Where one turn sends some rows of the set: a few examples, then the rows asked:
K919: [ 15   4   6 -17   6  16  14 -18  -5  -9  -4  -3  -7   7   8  -7   7 -19
 -15   1  -1 -10 -12   2   0   2   6  -4  10  -9   2 -11 -20]
K928: [ 13  10   9 -18   7  12   9 -20  -9  -9  -2   1  -8   5   7  -8   3 -23
 -12   7   0  -9 -10   8   3  -1   4  -4  16  -8   4 -11 -15]
K33: [ 21  -4   1  -9  -6 -13 -17  10  10  -1   1   5  21   6   1  10  13  -3
   1 -20   6  -7 -10  -4   6 -14  10  12  10 -10  -2 -20   9]
K563: [ -2 -10   5 -12   3 -15 -13  -8  -4   8   3 -12   2  13   9  10   0  -8
 -23  -5  -1   4   2   3  13   5   1 -10  20 -22   4   2  -7]
K179: [-12   6   0 -14  -5   2   0 -13  -7  -5   7  17   4   8   6  10   0   2
  -7  14  -6   0 -17  -1 -15 -14  10  15  -6  17  -2  -5  11]
K231: [ 17   5  11 -16   4  14  11 -15  -5  -9   5  -3  -6   2   6  -1   6 -21
 -16   7  -2  -3 -11   6   5   3   5  -8   6  -9   8 -15 -17]
K998: [ 10 -11  -3 -10  12  -7 -10  -6   3  -4  -1  18  11   4  -2  -6   6  -4
  -9  10  -3   7  12  -7  25  -3  -7  -7   5 -17  -7   4   0]
K200: [ 14 -16  21  -1  -6  13 -21 -25  -6   2  -7   6  21   1   0   8  12  -7
  -1  -9   2   1  13  -4  -3  -9  -2   0  13   3   1  -1  -7]
K160: [  5 -12   4 -11 -15 -10 -19  -7  11  -7 -11   5  13   3  11   1   6  -5
   4 -14   1  -7 -17  -9 -17 -28   0  12   2   4   3 -22   3]
K75: [  1  11  -2   2   4   7 -15  -6  -1   7   2   4  18   4  12  11  14  -9
 -25   5 -15  -8   7  -1  13   3   4  -5  18  -2 -16   4  -4]
K731: [ 15 -15  13   3   4  -1  -4  -4  10  -3 -11  11  18  -7   3   6 -22   1
  -7  -9   4  -6  -8 -11 -15 -13  17   5  10 -10  -6 -11   7]
K95: [ -3  -3   2  -7 -12  11  -9  -6   8  -6  -7  -1  -9  -2  -5  -1   2   2
  -3 -21  -9   3   2 -18   9 -10  -9   7 -13 -18  -2 -21   3]
K460: [ -1  -4  18  -3  -7 -13 -10   1  -8  -7  -6   4   6  -9   7  -4   0   3
 -14  10  11 -17  -9  -6  -7  -8  15  -2  24  14   3  -3  -6]
K399: [ -2  -7  -1 -11 -12  10 -13  -8   6  -9  -7  -1  -9   2  -6  -2   4   5
   5 -14  -6   5   0 -19   8  -8  -7   6 -15 -21  -6 -15   4]
K516: [  4  -6  -2 -18  11  -5   4  -4   2  -7   4  -3  -6  -1  -4   6   9  -3
   0 -17   0 -17  -1   1 -14  16   3 -10   8  12 -14   9  -3]
K550: [ -7 -11   0  -5   7  -4 -19  -8   7   1   4   8   6  11  20   1   9 -25
   0  -4   8  -7  -1  -5 -26   8   0   1  11  11 -10  -5   5]
K105: [ -6  -4   8   2 -11  -7  -4  13   7   6   8  13  11   2   4  -9 -14   1
  -5   9   3  -7   0  -6   3 -17  -5 -12   2 -11   7   3   6]
K377: [ -8   9   8  12  11   0  -7  -7   9 -14   5 -11  13  14  -2  15   3  11
  -7 -11   1   0   5   1 -14  -4   1  10  13 -10 -11   6  -1]
K32: [ -1   6  -9  -7  16   1 -12   8  -2 -18  -4   3  -1   6  -4  -7   5  -9
   2 -15   2  17  10   9  -3   1  -2   1  11   1 -10   1 -19]
K201: [ -1   2   5  -5 -17   7 -12  -8   1  -8  -7  -2 -10   1  -8  -1   1   4
   5 -17  -9   6  -6 -10   6 -16 -15  11 -12 -16  -2 -17   1]
K517: [-10   5  -3 -19  -1   3 -17 -19  -5  -6  12   0   3  20  19   1   1 -11
 -15  -7  -5  -4  -6   7 -18  13   5  -3   3  11  -2   5  -6]
K112: [ 10 -17   4  -8  -4  -1   8  -1  15   1  22  -1   8  10  -3  11  13 -14
  -1   8   1  -8  -2   9   1 -24  -3  -6   9  -2  -6   9   0]
K595: [ -5  -1   1 -15   1  -2   0 -16  -4  -4  -1  17   3  11  11  10  -5   6
   0  14  -6   1 -22  -7 -12 -11  16  14   1  11  -2   1  15]
K281: [  0  -3  -3  -4 -13   9 -10  -7   3  -7 -11   3  -7  -7  -1   3  10   4
   7 -19  -6   9   2 -15   3 -11  -6   6 -13 -19   0 -18   4]
K505: [ 10 -10   9   8  -6 -10 -11   5   5  -7 -12  -4   3   6   1  15  -4 -21
  -5  -6   3  -7   1   2   3 -24   5  10  12 -18 -27  -9  -5]
K51: [ -9   3   1 -12   0  -9   6 -14 -10  -8   4  12   7  12  14   9  -9   2
   4  13  -4   4 -18  -4 -14  -8   7  14  -3  12  -5   1  13]
K511: [  3 -13  -3  -1 -11   3 -18  16   4  -1  -5  16  -1  15   7   3 -14  -3
  -2  -5   6  13   5   5  11 -12  -1  -2  -2   2 -18   1   4]
K157: [ 24 -13   9  -6   5  -1 -11  -3 -14  -4  -6  -6   7 -12   7  12   0  -5
 -17  -7  -7 -17   2   1 -10  -8  12   5   0  20   7  -5   2]
K54: [  9   8   4  -9   0  16  10 -21  -9  -7  -5  -6  -9   4   7  -7   5 -23
 -12   8  -7  -5  -5  12   3  -4   9  -3   9  -8   6 -12 -18]
K103: [  6  -4   1  -3  -8  -4 -11   1   2 -11  -3  -2  -5  19   6  -1  14  -6
 -20   1  -4   2  -5  12  23 -11   5  -6   9 -27   7 -10   1]
K211: [ -3  -1  18 -24 -17  -8 -17  -1  10   3   7   3   6  -1  -5  11   2  -8
   2  -5  -3  -6   1  -7 -15  -1  -4   2  23  17 -17  -2  -3]
K602: [ 16  12 -15 -14   7   2 -15   3   6 -13  -3 -17   7  -5   2  -1   3 -19
 -18 -13  -9  -9   7  -8  -1  -4  -5  -1   4   2  -2   5 -12]
K287: [ -9   1  -2 -13   0  -6   0 -15  -8   0   1  14   1   9   8   9  -3   4
   1  10  -6   3 -18  -3 -11 -14  17  13  -6  15  -9  -2  16]

K51 turns into K281
K287 turns into K95
And these:
K200 turns into K112
K919 turns into K595
K179 turns into K201
K160 turns into K103
K731 turns into K998
K33 turns into K563
K75 turns into K211
K32 turns into K157
K511 turns into K602

Where one turn sends some rows of the set: a few examples, then the rows asked:
K109: [ -6  -4 -21  -1  28   3  28  -7 -21  19 -32   5]
K185: [  8 -18 -21  -3  19   4  27 -21 -14   6 -18   4]
K371: [  8  -2 -12 -23   9   2  14   3 -20  10   6  12]
K676: [ -6 -12 -25  -6  26   4  27 -20 -19  11 -25  10]
K291: [ -4 -16  -3 -12   8  -1  22 -18  -9  20 -22 -16]
K404: [  3   0 -15 -13   8   5   1  12  -4  22  -9   7]
K830: [-19   4  -6 -14  27  10   8 -13 -13  26 -10  -1]
K302: [-12  -5  -9 -10  21  -2  16 -22 -29  25  -7  -2]
K485: [ -7  -8 -31  -2   9  17  14 -10 -13  11 -14  13]
K512: [-14  -5 -16 -27  14  14  16  11 -12  26 -14  -2]
K204: [ -2   8   4 -20  13  -7  30  -1 -13   8  -7 -10]
K846: [-14  -7 -19 -29  12  12  18   9 -14  25 -10  -6]
K470: [-18  -7 -25 -16  15  -1  17 -17   0  11   2  -3]
K851: [-11  -3 -24 -33   4  -5  19   2  -4   7 -22  11]
K243: [  6  -1 -16   4  21   0  30   1 -19  18 -26  -2]
K763: [ -6  -1 -12 -15  10 -20  35  -9 -23  14 -14  -7]
K653: [ -3  -9  -3 -20   8   0  19 -17   9   6 -18  -7]
K435: [ -3  -7  -5 -18   6  -2  21 -12   9   5 -12 -12]
K572: [ -7   3 -18  -4  16  16  17  -5 -29  12 -16  18]
K277: [  3  -9  -3 -34  10   8  12  -7 -11   4 -16  14]
K861: [-21   4  -8 -12  26   7   4 -16 -11  20  -8   3]
K585: [ 15 -11 -16   2  16   2  31  -8 -16  11 -16  -4]
K506: [  2   7  -7  -6   9  10  25   3 -23   6 -29  14]
K850: [  6   2 -16 -22   8  -3  11   1 -21  11   6  13]
K167: [ -4  18  -6  -7  16 -15  13  -1  -7  15 -14   8]
K29: [-10  19  -4 -10  20 -12  14  -3 -12  13 -14   9]
K597: [  2  -7   1 -35   9   9  12  -7 -15   6 -17  11]
K677: [ -4   3  -2  -6  13 -16  12 -17 -15  18 -28   5]
K939: [-13  -6 -24 -34   9  -1  20   3  -5   7 -20  13]
K11: [ -1 -15 -23  -8   2  21  26  -6  -9   6 -17  -3]
K852: [ -8  -9 -27  -4   9 -16  15 -19  -7  20 -12  -2]
K262: [  1   0 -14 -13   6   6  -2   7  -3  25 -13   6]
K92: [  0   5   1 -21  14  -5  33  -4 -16   8  -1  -8]
K587: [  4  -4 -17 -10   0   9  37   5 -15   1 -22   2]
K560: [-20  -4 -29 -18  16  -5  20 -16  -1  12  -2   1]

K109 turns into K243
K11 turns into K485
K830 turns into K167
And these:
K861 turns into K29
K302 turns into K677
K404 turns into K371
K851 turns into K846

Where one turn sends some rows of the set: a few examples, then the rows asked:
K312: [-33  -8   3  -6   4  -2  -4   8  -1   4   0  -3   5]
K592: [-31  -9   2  -4   6   0  -7  12   0   1   2  -2  10]
K647: [  9  -7   6   3   2  10  -5   7   3   5   9   3 -23]
K856: [-15  -1   9  -4 -17  -1  13   8 -10   7  -6 -13   9]
K372: [ -5 -11   7  -8   0   3   7  -1   6  15 -14 -16 -15]
K147: [12  8  7 16 17  6 -9 11 -2 12  6 -6 -1]
K73: [  3 -12   7 -10   6  -1   5  10  22   8  -9 -15   4]
K617: [-13  -1  10  -6 -14  -3  12  14  -4   6  -5 -12  16]
K56: [-15  -8   7   6 -16   6   3  11 -19   4  -6 -12   8]
K123: [  0   9   3  -7  -4 -17   7   5  -4  18 -12   5   5]
K219: [-32 -10   2  -3   5   0  -7  11  -2   1   1  -3   8]
K743: [10 17 11  6 15 -3  3  7  5 17  4 -8 -3]
K208: [ -9 -10   6   7 -12   6   0  20 -10  -2  -2 -10  20]
K411: [ -3   6   2  -2  -6 -13   3   1 -14  20 -13   4  -3]
K188: [  7   2   0   1   2 -13  -4  18   2   8  -7   8  20]
K509: [ 11  -8   5   4   4  11  -8  11   5   2  11   4 -18]
K518: [  7  14   9  11  12   2   0   2  -6  19   2  -9 -12]
K354: [ 7 16 10  7 13 -1  3  3  0 20  3 -9 -9]
K868: [  6 -17   5  -3   9   5  -3  15  20   3  -8 -13   9]
K947: [-32  -7   3  -7   5  -3  -4  11   1   2   1  -3   8]
K578: [  5 -22   3   5  10  11 -10  15  13   1  -7 -13   6]
K740: [-31  -8   3  -5   5  -2  -5  11   1   1   1  -2  10]
K479: [  7  -3  -2   9   3  -6 -11  19  -6   5  -7   8  19]
K912: [  7  11   8  16  14   5  -5   4  -8  17   3  -8 -11]
K708: [-12 -10   5   9 -14   8  -1  16 -16   0  -4 -11  14]
K44: [  4   7   2  -6  -1 -17   4  13   2  13  -9   7  15]
K311: [  8  -4   7  -1   0   7  -1   5   5   7   9   3 -25]
K46: [ -1  -9   9 -13   2  -1  10   3  16  13 -12 -16  -5]
K831: [-17  -4   8   1 -17   3   8   8 -16   6  -7 -13   6]
K369: [12 14  9  8 17 -1 -1 11  7 14  5 -7  2]
K355: [ -9  -7   7   2 -10   2   3  21  -3  -1  -2 -11  24]
K315: [-33  -9   2  -4   4  -1  -5   9  -2   2   1  -3   5]
K755: [ 11  -1   8  -6   2   3   3   9  14   6   9   3 -18]
K907: [-32  -9   2  -3   5   0  -7   9  -3   2   1  -2   6]
K636: [  0  -4  -2  13  -3  -2 -12   7 -22  11 -10   6   1]
K20: [-10  -3   9  -3 -12  -2   9  18  -1   2  -3 -11  22]
K280: [  2 -24   2   9   6  14 -11  10   2   3  -9 -14  -4]
K174: [ -2 -22   4   6   3  14  -8   3  -4   8 -12 -16 -13]
K690: [ -5 -16   6  -1   1   9   0  -2  -1  13 -13 -17 -17]
K329: [10  9  7 18 15  7 -8  8 -6 14  4 -7 -6]
K739: [-32  -7   2  -7   4  -2  -3   9   0   3   1  -2   7]
K990: [  9  -1   8  -4   0   4   2   6   9   8   8   2 -22]
K590: [ -3   0   0   6  -6  -6  -4   3 -22  16 -12   4  -4]
K693: [ 14  -5   6  -1   5   6  -4  14  15   2  11   4 -12]
K735: [  4  -6  -3  15   1  -2 -14  14 -16   7  -8   7  11]
K900: [13 11  7 13 18  2 -6 13  4 12  6 -7  3]
K383: [ 14  -7   5   4   4  10  -7  14  10   1  11   4 -13]
K790: [ 13  -2   8  -5   4   4   0  12  16   5  11   4 -13]

K708 turns into K208
K693 turns into K790
And these:
K46 turns into K372
K518 turns into K912
K735 turns into K479

